Some points, each followed by its number:
[-2.7 0.7 0.1 -0.5 0.9 0.5 1.4 1.3 2.1 -0.4 2.1] 0
[0.5 0.6 0.7 0.1 1.0 0.9 0.9 -1.8 -0.8 -0.9 -0.5] 1
[2.0 0.2 0.6 0.4 -0.7 -0.4 -0.5 -0.7 -1.3 -1.2 -3.0] 2
[1.2 0.5 0.9 -1.7 0.3 0.0 0.0 -1.7 -0.7 -0.9 -1.2] 3
[0.6 -0.8 1.2 -2.3 2.3 -0.7 -0.8 -0.7 -0.3 0.7 -1.9] 4
[-2.5 -2.2 1.6 2.9 2.2 0.6 1.2 0.1 1.7 -1.1 0.3] 5
[-1.5 -0.2 -0.6 -1.3 -0.6 0.5 -0.1 -1.9 0.2 0.5 1.5] 6
[0.0 -3.1 0.8 2.6 2.2 -1.2 -0.3 -0.4 1.1 -0.2 -0.9] 7
[0.5 -0.7 -0.5 1.0 0.5 0.4 -0.8 -0.6 0.3 2.0 1.6] 8
[-1.1 -1.1 -1.1 1.3 -2.2 -0.1 -0.6 0.3 -1.1 0.3 -0.3] 9
[1.1 0.8 0.9 0.4 0.8 1.1 1.0 -1.5 -0.7 -1.0 -1.1] 10
[0.0 1.0 0.1 -1.9 2.6 0.0 -1.4 -2.8 -2.2 -0.1 0.2] 11
[-1.6 -0.2 -0.7 -1.3 -1.3 0.3 -0.2 -1.3 -0.1 0.1 1.6] 12
New points follow, each followed by the numbers of its two nearest points above, nearest first.
[0.6 -0.7 1.2 -2.0 1.8 -0.7 -0.7 -0.8 -0.7 0.4 -2.0] 4 3
[0.7 1.0 -1.1 0.4 -1.0 0.4 0.3 2.1 -0.2 -0.3 0.5] 9 8
[0.9 0.4 -0.1 0.0 -1.3 0.0 0.4 -0.9 0.4 1.6 0.5] 8 6
[-1.6 -2.3 0.0 0.4 1.9 -1.2 -1.2 -1.2 0.4 0.0 0.1] 7 8
[2.0 0.5 0.7 0.5 -0.5 -0.7 -0.3 -0.6 -1.4 -1.4 -3.2] 2 3
[0.1 -1.1 -0.5 1.1 0.2 0.2 -0.7 -0.4 0.2 1.9 2.0] 8 6
[1.0 0.1 -0.2 0.0 -0.2 0.1 0.6 1.0 0.0 1.3 1.8] 8 12
[-1.2 0.2 0.2 -0.3 -0.2 -0.2 0.8 2.3 0.7 -1.4 -1.2] 0 9
[1.3 0.3 -1.0 -0.4 0.6 -0.1 -2.4 1.5 -0.9 0.1 -0.1] 8 9
[-2.2 -1.1 1.1 -0.4 0.9 -1.0 1.0 2.7 2.0 -0.8 -0.3] 0 5
[-0.2 -1.0 -0.6 0.1 -0.7 -0.9 -1.6 1.5 -0.4 -1.2 -1.1] 9 2
[-0.7 1.6 -0.3 0.5 0.6 0.7 0.9 -1.4 0.4 -0.7 1.0] 1 10
[2.0 0.4 0.5 0.5 -1.0 -0.5 -0.1 0.0 -1.0 -1.4 -2.7] 2 3
[1.4 -1.1 0.3 0.4 1.4 -0.5 -1.4 -0.4 0.0 1.0 -1.9] 4 2
[1.0 -0.5 0.6 0.5 2.0 -0.9 -1.3 0.7 -0.2 0.4 -0.9] 4 7
[0.4 -0.4 -0.5 -0.3 0.6 0.0 -1.7 -1.3 0.6 1.7 1.5] 8 6
[1.3 -0.4 0.8 0.8 2.0 -0.8 -0.7 0.6 -0.2 0.3 -1.5] 4 7
[0.7 -0.1 -0.6 -0.5 0.7 0.0 -1.8 -1.2 0.2 1.2 1.4] 8 6
[-2.7 0.5 0.2 -0.2 0.9 0.5 1.6 1.1 2.1 -0.2 1.8] 0 6
[1.9 -0.9 -0.1 1.2 -1.5 -0.6 -0.1 0.9 -0.3 -0.2 -2.3] 2 9
[-1.3 -0.5 0.0 1.1 0.3 0.0 0.1 0.9 1.5 -0.5 -0.1] 0 9
[-2.1 0.8 0.4 -1.3 -1.6 0.8 2.1 4.3 0.0 -2.1 -0.6] 0 9
[0.5 -0.9 -0.5 1.5 0.6 0.5 -0.9 -0.4 0.4 1.8 1.7] 8 6
[1.0 1.0 -1.3 0.3 -0.9 0.6 0.3 2.0 -0.5 -0.3 0.3] 9 8
[1.2 0.4 0.0 0.3 -1.4 -0.1 0.6 -1.0 0.2 1.7 0.2] 8 6
[-1.8 -0.5 0.5 0.7 1.0 0.1 1.2 1.4 1.1 -0.2 0.9] 0 5
[-0.8 2.1 -0.2 -0.6 -1.2 0.5 2.1 1.9 0.9 -0.2 1.7] 0 12
